In the data rows, 128 means zero.
The rows of a group all lie on one hidden flat surface, such as a line or a plane, and each surface passes through zero.
The rows in order, each followed by its group:
array([115, 173, 89, 69, 170, 63, 69, 109, 21, 133, 194, 125, 92, 128,
       105, 127, 172, 145, 83, 179, 148, 236, 101, 124, 109, 153, 72, 155,
       80, 87, 83, 163, 116, 79, 82, 101, 108, 115, 178, 145, 171, 44]) : r
array([151, 136, 22, 143, 179, 112, 191, 129, 123, 105, 85, 70, 96, 132,
       95, 185, 127, 54, 132, 164, 98, 153, 192, 128, 164, 131, 10, 143,
       93, 111, 160, 154, 160, 161, 62, 53, 237, 93, 117, 79, 181, 56]) : t
array([147, 155, 84, 106, 156, 84, 77, 118, 13, 116, 164, 112, 122, 101,
       91, 109, 165, 134, 89, 167, 174, 255, 141, 135, 150, 143, 59, 127,
       69, 68, 94, 185, 155, 93, 57, 96, 112, 123, 156, 116, 193, 28]) : m
array([87, 103, 131, 197, 94, 201, 166, 200, 255, 143, 76, 124, 119, 122,
       110, 114, 131, 81, 187, 81, 106, 63, 178, 188, 183, 104, 191, 61,
       173, 119, 140, 88, 101, 148, 132, 197, 120, 156, 146, 140, 87, 188]) : m
array([137, 128, 11, 143, 174, 131, 184, 129, 107, 97, 90, 80, 102, 138,
       107, 182, 121, 69, 127, 166, 90, 157, 180, 124, 152, 129, 14, 135,
       85, 123, 158, 146, 168, 158, 54, 67, 243, 94, 114, 81, 180, 57]) : t
array([115, 114, 141, 197, 84, 199, 190, 163, 255, 134, 77, 116, 138, 144,
       130, 139, 83, 106, 175, 85, 103, 45, 170, 149, 148, 107, 171, 101,
       196, 144, 156, 78, 120, 197, 152, 182, 136, 153, 107, 141, 75, 227]) : r
array([131, 96, 113, 181, 121, 188, 217, 144, 222, 112, 43, 117, 145, 131,
       160, 164, 69, 68, 168, 113, 86, 16, 165, 94, 149, 103, 111, 121,
       169, 175, 170, 91, 162, 196, 141, 100, 194, 110, 67, 83, 108, 182]) : p
array([110, 202, 66, 98, 168, 58, 102, 126, 39, 146, 201, 111, 63, 115,
       75, 138, 172, 126, 92, 171, 119, 252, 139, 178, 96, 160, 60, 160,
       85, 100, 75, 138, 117, 104, 61, 142, 119, 117, 191, 184, 157, 73]) : r
array([146, 138, 72, 102, 154, 83, 72, 93, 21, 106, 155, 114, 118, 107,
       81, 95, 170, 146, 96, 166, 172, 244, 136, 134, 149, 157, 68, 136,
       60, 60, 101, 186, 138, 85, 64, 97, 109, 125, 153, 115, 191, 4]) : m
array([126, 119, 231, 115, 81, 132, 65, 115, 136, 150, 173, 169, 158, 120,
       161, 74, 149, 197, 124, 88, 151, 101, 71, 128, 95, 133, 244, 119,
       158, 156, 104, 98, 95, 92, 196, 207, 17, 149, 145, 164, 83, 199]) : t
array([123, 49, 171, 93, 151, 153, 125, 129, 206, 145, 111, 196, 125, 161,
       159, 112, 123, 149, 167, 118, 97, 9, 80, 162, 177, 138, 219, 97,
       149, 169, 149, 141, 80, 88, 193, 75, 185, 114, 128, 68, 145, 156]) : g
array([94, 217, 79, 145, 145, 105, 145, 163, 115, 165, 171, 92, 50, 141,
       59, 147, 155, 100, 114, 152, 112, 251, 149, 165, 92, 142, 78, 161,
       82, 86, 64, 112, 100, 150, 52, 201, 121, 131, 203, 225, 131, 90]) : r
array([103, 143, 76, 200, 120, 170, 222, 163, 237, 123, 66, 79, 112, 138,
       117, 193, 95, 46, 170, 116, 69, 68, 189, 119, 119, 111, 101, 127,
       160, 175, 142, 82, 155, 194, 124, 142, 191, 127, 103, 122, 104, 187]) : p
array([155, 87, 136, 55, 155, 80, 57, 68, 10, 107, 149, 170, 158, 130,
       172, 105, 144, 176, 93, 156, 174, 129, 80, 65, 128, 148, 123, 134,
       81, 139, 134, 186, 152, 57, 156, 28, 128, 103, 101, 61, 181, 61]) : r
array([118, 41, 163, 98, 157, 153, 123, 121, 225, 130, 104, 211, 113, 151,
       152, 120, 117, 139, 169, 116, 109, 0, 100, 159, 159, 138, 219, 89,
       148, 158, 153, 125, 78, 92, 196, 78, 188, 119, 122, 55, 137, 161]) : g
array([157, 170, 98, 68, 165, 66, 85, 69, 0, 105, 167, 97, 126, 118,
       112, 121, 155, 158, 83, 173, 164, 230, 100, 85, 103, 158, 48, 162,
       65, 98, 104, 191, 157, 98, 100, 70, 115, 106, 127, 116, 179, 27]) : m
array([171, 21, 173, 126, 113, 168, 152, 101, 185, 100, 60, 148, 180, 155,
       167, 118, 68, 126, 148, 105, 121, 0, 129, 108, 175, 119, 170, 106,
       165, 155, 194, 131, 156, 129, 184, 58, 174, 119, 46, 34, 157, 156]) : p
array([83, 109, 98, 210, 109, 215, 131, 193, 216, 148, 86, 120, 118, 105,
       73, 108, 169, 94, 184, 104, 138, 151, 199, 212, 208, 92, 164, 36,
       136, 62, 127, 134, 106, 124, 96, 217, 134, 164, 177, 126, 131, 125]) : m
array([154, 90, 206, 54, 131, 91, 37, 75, 44, 125, 176, 179, 160, 123,
       143, 77, 138, 213, 88, 143, 187, 146, 61, 141, 144, 154, 173, 122,
       97, 90, 108, 176, 118, 43, 160, 88, 80, 135, 147, 109, 160, 76]) : p
array([87, 184, 50, 198, 126, 161, 204, 189, 201, 139, 92, 66, 87, 131,
       117, 177, 127, 51, 149, 101, 62, 134, 186, 128, 95, 90, 71, 145,
       123, 145, 124, 61, 135, 198, 83, 192, 166, 123, 145, 195, 89, 171]) : p
array([107, 116, 151, 199, 88, 202, 205, 170, 255, 150, 71, 110, 138, 127,
       129, 142, 84, 82, 175, 93, 101, 55, 181, 157, 140, 109, 170, 119,
       186, 149, 149, 81, 121, 186, 137, 187, 139, 158, 110, 151, 76, 212]) : r
array([104, 199, 71, 106, 165, 84, 121, 145, 70, 154, 191, 91, 62, 145,
       61, 139, 162, 118, 100, 164, 134, 255, 145, 166, 99, 157, 69, 163,
       92, 86, 69, 124, 100, 125, 50, 169, 124, 129, 212, 197, 130, 64]) : r
array([79, 107, 112, 205, 93, 202, 146, 195, 230, 145, 78, 128, 114, 113,
       82, 104, 166, 96, 186, 98, 149, 140, 185, 209, 207, 102, 157, 41,
       139, 77, 130, 120, 90, 126, 104, 211, 141, 154, 169, 131, 131, 139]) : m
array([134, 157, 101, 57, 173, 61, 73, 88, 0, 113, 195, 145, 103, 115,
       120, 119, 173, 154, 83, 177, 146, 234, 87, 113, 113, 152, 73, 152,
       57, 92, 94, 170, 126, 80, 99, 94, 123, 109, 166, 143, 162, 44]) : r
array([121, 180, 126, 95, 139, 78, 65, 123, 30, 141, 210, 130, 93, 118,
       94, 99, 170, 162, 97, 149, 156, 255, 105, 149, 97, 164, 122, 138,
       95, 71, 75, 133, 107, 76, 83, 182, 50, 135, 184, 200, 132, 78]) : p
array([126, 105, 93, 193, 127, 178, 223, 162, 246, 120, 49, 95, 139, 144,
       142, 192, 88, 57, 164, 102, 70, 38, 161, 107, 135, 94, 110, 134,
       166, 182, 171, 88, 163, 189, 136, 134, 202, 122, 71, 113, 99, 207]) : p
array([81, 99, 96, 191, 92, 192, 132, 188, 217, 151, 81, 124, 108, 86,
       73, 109, 179, 96, 180, 118, 143, 162, 197, 214, 208, 100, 154, 49,
       139, 66, 132, 135, 93, 116, 88, 203, 124, 168, 185, 136, 144, 109]) : m
array([137, 137, 14, 126, 170, 105, 186, 124, 119, 110, 83, 95, 101, 117,
       97, 179, 123, 61, 139, 175, 96, 164, 186, 124, 153, 125, 34, 147,
       89, 113, 155, 145, 171, 164, 61, 63, 236, 109, 109, 89, 179, 60]) : t
array([117, 36, 177, 86, 163, 144, 139, 120, 221, 145, 118, 210, 117, 160,
       148, 122, 120, 139, 167, 114, 117, 0, 92, 170, 175, 140, 207, 89,
       144, 162, 157, 127, 92, 95, 192, 75, 184, 120, 124, 77, 129, 152]) : g
array([124, 44, 171, 105, 157, 163, 135, 126, 224, 121, 130, 204, 116, 151,
       137, 121, 124, 147, 167, 120, 114, 0, 87, 177, 172, 139, 214, 91,
       148, 163, 151, 135, 73, 88, 202, 81, 193, 115, 133, 63, 145, 163]) : g
array([144, 211, 84, 160, 91, 97, 131, 132, 34, 128, 125, 35, 143, 101,
       104, 147, 144, 110, 108, 147, 159, 254, 164, 88, 80, 134, 33, 172,
       117, 96, 95, 128, 170, 150, 55, 185, 66, 134, 128, 189, 125, 100]) : g
array([116, 110, 249, 118, 82, 142, 88, 140, 129, 151, 166, 177, 162, 130,
       145, 78, 135, 193, 123, 79, 154, 100, 69, 121, 107, 129, 244, 119,
       163, 138, 106, 112, 87, 98, 199, 199, 17, 146, 136, 167, 70, 192]) : t
array([134, 136, 12, 134, 180, 118, 186, 117, 122, 108, 68, 79, 83, 130,
       107, 183, 119, 51, 136, 166, 96, 156, 180, 131, 145, 132, 30, 139,
       87, 123, 149, 151, 153, 165, 65, 68, 236, 105, 111, 86, 182, 48]) : t
array([140, 138, 30, 147, 181, 121, 179, 127, 114, 112, 78, 82, 92, 147,
       101, 183, 130, 62, 130, 174, 99, 148, 177, 124, 149, 131, 17, 139,
       95, 121, 152, 139, 170, 163, 57, 65, 238, 98, 99, 77, 173, 51]) : t
array([166, 153, 155, 38, 169, 36, 104, 55, 7, 118, 176, 127, 151, 142,
       160, 143, 90, 164, 75, 164, 119, 132, 61, 52, 63, 166, 81, 207,
       97, 157, 115, 145, 170, 124, 145, 54, 131, 105, 83, 131, 137, 103]) : m
array([91, 96, 96, 203, 83, 212, 144, 197, 224, 145, 78, 131, 114, 114,
       91, 112, 167, 104, 186, 99, 134, 138, 195, 199, 207, 97, 163, 51,
       148, 88, 121, 133, 90, 142, 102, 220, 131, 168, 161, 126, 122, 134]) : m
array([87, 215, 93, 157, 151, 116, 146, 161, 122, 162, 179, 85, 45, 126,
       71, 149, 155, 104, 118, 146, 102, 255, 164, 187, 108, 161, 87, 153,
       100, 86, 71, 105, 97, 160, 51, 211, 120, 153, 194, 213, 111, 106]) : r
array([99, 205, 110, 120, 138, 85, 81, 132, 63, 161, 192, 110, 78, 112,
       82, 127, 186, 144, 95, 154, 149, 255, 116, 144, 71, 151, 105, 137,
       81, 90, 63, 130, 90, 113, 93, 196, 63, 126, 206, 209, 129, 99]) : p
array([121, 185, 77, 64, 174, 62, 80, 106, 12, 143, 204, 130, 83, 114,
       108, 131, 172, 150, 79, 167, 150, 244, 102, 145, 94, 155, 71, 163,
       76, 86, 82, 159, 120, 101, 69, 112, 115, 109, 178, 163, 159, 35]) : r
array([111, 218, 80, 109, 154, 82, 115, 137, 71, 131, 187, 97, 49, 129,
       93, 154, 161, 125, 93, 169, 119, 255, 140, 162, 84, 153, 80, 162,
       80, 67, 67, 133, 97, 120, 68, 160, 122, 135, 196, 202, 140, 71]) : r
array([135, 87, 169, 173, 80, 188, 195, 169, 241, 139, 70, 128, 168, 137,
       156, 133, 72, 113, 171, 79, 104, 13, 149, 129, 147, 101, 176, 114,
       187, 158, 170, 89, 138, 177, 179, 149, 143, 147, 83, 96, 103, 215]) : r
array([136, 134, 0, 130, 183, 118, 187, 119, 120, 110, 82, 86, 88, 126,
       98, 185, 121, 66, 126, 175, 104, 153, 175, 124, 147, 122, 18, 151,
       94, 119, 151, 151, 164, 163, 61, 60, 246, 102, 113, 75, 164, 48]) : t
array([153, 81, 138, 141, 119, 187, 194, 123, 222, 110, 57, 131, 142, 140,
       164, 150, 64, 97, 169, 118, 98, 3, 151, 107, 171, 109, 138, 110,
       155, 171, 185, 108, 157, 169, 164, 78, 202, 104, 62, 73, 128, 175]) : p
array([120, 106, 245, 112, 82, 130, 63, 135, 143, 163, 165, 169, 158, 137,
       145, 77, 131, 191, 127, 83, 156, 98, 69, 127, 114, 131, 240, 118,
       167, 149, 115, 103, 94, 96, 204, 200, 21, 150, 152, 171, 72, 198]) : t
array([152, 138, 10, 139, 186, 120, 185, 115, 109, 98, 93, 91, 104, 122,
       107, 186, 125, 70, 116, 183, 102, 167, 181, 117, 147, 132, 18, 149,
       84, 117, 148, 147, 166, 164, 65, 58, 242, 106, 98, 85, 180, 58]) : t
array([81, 100, 113, 229, 80, 208, 150, 192, 245, 158, 67, 125, 124, 115,
       95, 110, 159, 89, 190, 88, 138, 106, 199, 205, 197, 94, 171, 40,
       150, 100, 129, 105, 89, 130, 118, 208, 135, 148, 176, 144, 116, 156]) : m
array([145, 75, 130, 165, 127, 187, 191, 118, 218, 113, 49, 130, 162, 138,
       162, 161, 75, 84, 160, 107, 96, 6, 162, 102, 159, 109, 123, 106,
       168, 161, 187, 124, 154, 167, 165, 92, 201, 122, 55, 56, 129, 171]) : p
array([180, 164, 127, 43, 168, 43, 109, 65, 4, 110, 165, 123, 149, 128,
       155, 136, 106, 163, 56, 164, 146, 161, 58, 63, 69, 153, 66, 205,
       83, 151, 119, 158, 151, 108, 136, 39, 118, 104, 96, 128, 140, 73]) : m
array([110, 132, 76, 146, 124, 144, 78, 153, 91, 139, 122, 117, 96, 95,
       68, 106, 201, 120, 134, 153, 178, 255, 177, 179, 187, 126, 68, 65,
       84, 48, 114, 196, 113, 85, 52, 143, 123, 145, 158, 124, 190, 26]) : m
array([130, 40, 164, 90, 169, 157, 107, 130, 231, 135, 130, 200, 118, 165,
       148, 121, 110, 153, 162, 116, 109, 0, 97, 172, 177, 137, 228, 83,
       158, 164, 161, 116, 64, 105, 198, 68, 187, 127, 114, 65, 132, 161]) : g
array([122, 34, 169, 91, 158, 159, 129, 132, 225, 143, 123, 206, 100, 151,
       157, 121, 106, 149, 153, 113, 116, 0, 96, 160, 176, 134, 224, 91,
       155, 154, 156, 138, 86, 97, 207, 77, 184, 115, 121, 61, 137, 164]) : g
array([176, 165, 134, 47, 166, 42, 87, 48, 0, 91, 186, 127, 134, 140,
       154, 142, 106, 163, 68, 169, 136, 156, 66, 55, 80, 175, 80, 205,
       88, 142, 124, 139, 156, 114, 133, 50, 133, 105, 97, 116, 148, 84]) : m
array([163, 157, 116, 68, 167, 47, 90, 64, 0, 109, 181, 121, 128, 118,
       139, 133, 133, 158, 67, 171, 153, 198, 75, 88, 89, 157, 57, 183,
       86, 120, 111, 173, 166, 94, 118, 56, 137, 107, 120, 108, 172, 50]) : m
array([106, 118, 158, 157, 86, 184, 174, 164, 255, 134, 91, 134, 141, 152,
       149, 139, 95, 117, 167, 91, 87, 28, 126, 141, 135, 113, 195, 105,
       189, 188, 142, 70, 106, 167, 182, 156, 118, 129, 112, 146, 67, 234]) : m
array([147, 97, 127, 57, 164, 63, 70, 58, 9, 101, 159, 161, 144, 120,
       158, 110, 151, 191, 93, 158, 165, 157, 69, 70, 125, 141, 108, 131,
       71, 113, 131, 188, 150, 61, 159, 26, 115, 105, 125, 75, 192, 48]) : r
array([118, 122, 235, 108, 84, 140, 67, 140, 134, 154, 166, 164, 152, 131,
       162, 68, 125, 204, 124, 81, 148, 111, 64, 130, 109, 124, 239, 104,
       172, 132, 113, 114, 94, 85, 207, 206, 9, 154, 154, 163, 83, 200]) : t
array([169, 164, 165, 62, 177, 48, 113, 74, 43, 127, 173, 129, 150, 146,
       186, 157, 72, 164, 60, 160, 106, 84, 59, 43, 46, 138, 103, 214,
       123, 194, 135, 123, 161, 137, 171, 50, 117, 93, 86, 121, 114, 143]) : m
array([95, 108, 94, 182, 108, 179, 101, 172, 150, 136, 98, 104, 101, 102,
       50, 107, 199, 109, 159, 150, 158, 207, 207, 211, 209, 106, 134, 55,
       113, 54, 115, 157, 105, 106, 64, 187, 129, 162, 169, 121, 176, 70]) : m
array([75, 102, 98, 206, 85, 205, 140, 188, 228, 141, 81, 130, 117, 123,
       76, 112, 166, 87, 190, 94, 152, 142, 196, 201, 210, 104, 177, 42,
       144, 66, 136, 120, 100, 126, 106, 212, 132, 166, 170, 128, 142, 134]) : m
array([168, 162, 111, 68, 165, 41, 98, 68, 0, 99, 192, 124, 132, 124,
       135, 137, 112, 165, 73, 189, 148, 199, 83, 86, 85, 164, 66, 190,
       76, 126, 115, 168, 168, 115, 108, 55, 118, 84, 108, 113, 168, 60]) : m
array([125, 102, 252, 119, 86, 135, 78, 131, 125, 148, 169, 182, 163, 125,
       144, 90, 129, 190, 127, 81, 160, 100, 75, 122, 112, 125, 234, 116,
       158, 133, 110, 113, 86, 97, 193, 204, 9, 144, 150, 156, 76, 191]) : t
array([116, 43, 166, 94, 161, 164, 130, 127, 227, 126, 124, 216, 126, 170,
       150, 118, 113, 156, 160, 95, 123, 0, 102, 171, 168, 129, 230, 97,
       143, 158, 152, 115, 80, 114, 190, 82, 182, 108, 126, 69, 136, 162]) : g
array([114, 117, 249, 121, 92, 131, 76, 137, 113, 142, 170, 177, 155, 120,
       158, 70, 132, 197, 126, 92, 164, 96, 78, 126, 106, 136, 229, 122,
       173, 144, 99, 98, 96, 80, 199, 189, 20, 152, 148, 166, 73, 204]) : t
array([127, 38, 175, 85, 154, 161, 120, 117, 225, 132, 115, 206, 111, 153,
       158, 115, 119, 148, 159, 116, 103, 0, 91, 165, 172, 135, 225, 82,
       168, 158, 159, 125, 85, 96, 195, 79, 187, 127, 121, 71, 145, 168]) : g
array([109, 102, 168, 176, 108, 197, 183, 171, 255, 145, 93, 147, 132, 143,
       151, 122, 93, 116, 173, 90, 95, 21, 138, 136, 140, 106, 194, 115,
       192, 172, 138, 67, 103, 161, 181, 191, 141, 130, 123, 138, 74, 235]) : m
array([175, 161, 156, 55, 168, 47, 106, 68, 11, 120, 176, 134, 144, 150,
       199, 132, 92, 166, 65, 152, 121, 125, 53, 53, 54, 154, 96, 219,
       107, 180, 115, 143, 162, 122, 153, 48, 121, 86, 91, 124, 143, 122]) : m
array([83, 98, 72, 181, 103, 191, 129, 171, 182, 138, 87, 121, 119, 98,
       59, 94, 191, 95, 172, 122, 165, 206, 194, 212, 218, 95, 130, 41,
       113, 69, 130, 138, 89, 118, 62, 202, 129, 149, 183, 128, 154, 87]) : m
array([137, 141, 13, 134, 172, 118, 176, 125, 120, 96, 87, 83, 105, 135,
       109, 192, 122, 74, 125, 172, 99, 144, 188, 137, 150, 126, 29, 139,
       71, 101, 146, 149, 165, 161, 66, 75, 230, 94, 104, 94, 178, 66]) : t
array([120, 36, 162, 93, 163, 159, 119, 115, 216, 147, 113, 226, 102, 167,
       149, 119, 114, 156, 152, 111, 115, 0, 86, 167, 164, 134, 223, 86,
       156, 154, 149, 133, 80, 101, 193, 77, 200, 108, 117, 68, 127, 173]) : g
array([198, 38, 204, 82, 125, 132, 70, 73, 121, 107, 118, 182, 186, 123,
       170, 93, 91, 179, 125, 130, 163, 31, 86, 129, 169, 144, 175, 102,
       142, 129, 169, 166, 131, 71, 192, 47, 132, 128, 72, 39, 169, 116]) : p
array([72, 90, 96, 205, 85, 213, 134, 196, 233, 144, 93, 130, 112, 108,
       89, 121, 173, 101, 182, 95, 149, 143, 198, 203, 195, 109, 163, 36,
       148, 83, 141, 115, 93, 148, 100, 203, 128, 161, 172, 137, 130, 142]) : m
array([143, 141, 4, 144, 186, 123, 190, 128, 120, 107, 89, 87, 93, 133,
       111, 188, 128, 50, 137, 176, 102, 160, 181, 134, 138, 125, 11, 150,
       93, 102, 151, 150, 160, 167, 58, 69, 245, 108, 115, 85, 179, 49]) : t
array([148, 52, 184, 150, 91, 188, 147, 138, 194, 117, 55, 155, 197, 128,
       178, 112, 104, 131, 157, 87, 126, 0, 130, 90, 157, 100, 185, 109,
       176, 161, 186, 117, 155, 145, 201, 94, 144, 123, 58, 59, 118, 193]) : r
array([112, 179, 138, 85, 141, 70, 53, 127, 16, 144, 222, 127, 101, 115,
       100, 93, 183, 178, 88, 155, 165, 243, 91, 156, 92, 153, 117, 138,
       96, 81, 74, 152, 105, 78, 84, 163, 55, 136, 190, 179, 133, 89]) : p
array([161, 45, 182, 99, 134, 142, 107, 86, 105, 109, 76, 168, 198, 115,
       199, 101, 112, 167, 129, 106, 153, 20, 75, 71, 149, 100, 177, 111,
       147, 173, 185, 159, 171, 91, 209, 40, 142, 118, 67, 29, 145, 136]) : r
array([177, 59, 165, 79, 129, 116, 82, 79, 79, 101, 106, 166, 185, 129,
       191, 105, 126, 176, 104, 126, 162, 47, 73, 71, 136, 134, 154, 105,
       116, 145, 178, 187, 163, 78, 193, 29, 137, 103, 68, 21, 166, 115]) : r
array([149, 127, 109, 49, 169, 75, 46, 82, 0, 107, 179, 162, 129, 130,
       147, 116, 171, 173, 94, 167, 166, 170, 62, 95, 114, 152, 88, 140,
       68, 105, 118, 190, 143, 64, 132, 47, 113, 108, 138, 96, 189, 45]) : r
array([147, 136, 15, 146, 196, 113, 184, 131, 120, 100, 84, 79, 110, 133,
       108, 179, 124, 54, 144, 165, 104, 141, 185, 137, 146, 115, 21, 141,
       87, 116, 150, 146, 164, 165, 62, 62, 230, 113, 109, 86, 184, 64]) : t
array([127, 135, 18, 143, 172, 103, 188, 123, 122, 108, 87, 94, 106, 125,
       109, 168, 119, 52, 137, 152, 89, 151, 183, 128, 148, 122, 22, 126,
       75, 106, 161, 133, 181, 166, 62, 67, 238, 103, 112, 91, 191, 47]) : t
array([137, 225, 85, 164, 87, 88, 132, 143, 28, 121, 136, 44, 131, 99,
       111, 125, 147, 112, 87, 141, 132, 248, 163, 93, 94, 120, 39, 165,
       90, 91, 100, 135, 176, 158, 45, 183, 59, 124, 140, 187, 116, 94]) : g
array([165, 47, 168, 88, 132, 115, 73, 74, 80, 100, 101, 179, 176, 119,
       186, 108, 121, 168, 108, 115, 159, 38, 77, 63, 154, 126, 145, 118,
       135, 145, 168, 170, 156, 76, 200, 30, 124, 112, 83, 45, 154, 113]) : r
array([128, 123, 9, 141, 181, 111, 181, 120, 125, 99, 88, 88, 103, 128,
       110, 185, 124, 62, 129, 172, 97, 153, 184, 139, 152, 133, 6, 138,
       95, 123, 157, 147, 165, 171, 68, 63, 244, 90, 107, 81, 184, 58]) : t
array([163, 162, 186, 53, 161, 62, 138, 69, 74, 115, 161, 137, 168, 151,
       188, 165, 66, 146, 79, 121, 109, 50, 61, 41, 51, 154, 116, 212,
       126, 206, 134, 106, 156, 135, 186, 44, 134, 78, 67, 132, 85, 180]) : m
array([163, 142, 188, 94, 153, 84, 156, 100, 120, 115, 151, 133, 149, 164,
       203, 160, 46, 153, 101, 109, 90, 32, 62, 62, 41, 148, 138, 193,
       158, 214, 131, 91, 149, 143, 195, 69, 133, 99, 75, 140, 88, 193]) : m
array([87, 91, 121, 196, 83, 206, 159, 203, 246, 140, 68, 124, 116, 130,
       110, 110, 158, 87, 190, 94, 123, 105, 193, 214, 197, 104, 181, 41,
       171, 105, 129, 100, 83, 147, 119, 210, 125, 161, 159, 140, 109, 159]) : m
array([129, 74, 128, 171, 122, 179, 195, 139, 236, 103, 48, 118, 151, 141,
       169, 168, 76, 87, 173, 106, 86, 0, 158, 110, 159, 108, 133, 115,
       168, 175, 191, 112, 150, 176, 150, 93, 198, 122, 63, 67, 126, 171]) : p
array([108, 169, 70, 206, 116, 176, 229, 183, 219, 131, 73, 85, 99, 141,
       122, 187, 118, 41, 146, 118, 62, 111, 184, 118, 112, 92, 76, 133,
       157, 154, 148, 66, 144, 208, 108, 172, 176, 122, 112, 154, 87, 174]) : p
array([134, 133, 15, 139, 190, 114, 176, 120, 131, 112, 79, 67, 93, 113,
       108, 188, 122, 75, 118, 157, 103, 144, 171, 123, 140, 122, 17, 129,
       92, 123, 154, 155, 152, 166, 72, 54, 236, 116, 104, 85, 192, 67]) : t
array([68, 230, 65, 178, 138, 104, 154, 169, 122, 163, 151, 80, 75, 132,
       90, 162, 179, 94, 133, 133, 105, 219, 163, 136, 68, 116, 75, 152,
       108, 107, 69, 99, 122, 166, 58, 233, 107, 133, 196, 223, 87, 135]) : p
array([98, 103, 158, 163, 94, 185, 180, 173, 255, 160, 87, 154, 123, 143,
       143, 137, 87, 120, 169, 84, 95, 22, 125, 142, 141, 113, 206, 109,
       191, 173, 148, 56, 97, 163, 168, 175, 118, 141, 120, 146, 70, 231]) : m
array([140, 138, 12, 127, 175, 119, 179, 135, 118, 98, 80, 77, 97, 123,
       110, 180, 119, 57, 129, 170, 88, 145, 193, 118, 136, 128, 12, 149,
       91, 112, 143, 145, 170, 173, 77, 58, 243, 104, 112, 89, 174, 59]) : t
array([175, 34, 181, 113, 121, 150, 116, 94, 120, 100, 80, 169, 208, 120,
       193, 98, 95, 161, 134, 99, 146, 6, 92, 73, 162, 116, 167, 100,
       159, 150, 172, 155, 161, 109, 218, 64, 122, 111, 48, 37, 148, 150]) : r
array([172, 71, 153, 60, 156, 85, 54, 70, 31, 99, 153, 171, 163, 119,
       170, 118, 137, 181, 101, 139, 161, 105, 60, 71, 125, 137, 120, 136,
       85, 137, 145, 173, 150, 68, 171, 18, 129, 88, 101, 41, 178, 67]) : r
array([161, 161, 106, 75, 165, 52, 89, 67, 0, 112, 173, 118, 142, 131,
       134, 136, 141, 159, 69, 171, 145, 196, 101, 82, 84, 160, 59, 184,
       75, 115, 119, 162, 157, 101, 101, 41, 128, 95, 106, 116, 160, 54]) : m
array([176, 160, 106, 51, 153, 37, 86, 58, 0, 106, 183, 119, 125, 117,
       139, 141, 132, 157, 67, 170, 152, 202, 94, 79, 91, 158, 57, 176,
       78, 123, 99, 167, 160, 103, 126, 57, 112, 88, 116, 120, 160, 47]) : m
array([80, 201, 55, 189, 140, 137, 207, 190, 192, 145, 115, 73, 76, 141,
       98, 185, 136, 47, 137, 116, 75, 178, 193, 136, 98, 99, 68, 145,
       130, 131, 109, 62, 137, 186, 85, 202, 153, 123, 161, 195, 92, 146]) : p
array([157, 126, 119, 50, 158, 57, 60, 75, 2, 115, 169, 152, 123, 110,
       148, 130, 156, 175, 73, 155, 168, 187, 75, 92, 112, 145, 94, 147,
       67, 117, 119, 186, 146, 57, 129, 47, 132, 103, 135, 85, 195, 48]) : r
How many dimensions does each group's flat surface have? Groups go in the order their names first appear in the answers above:
2 1 2 2 1
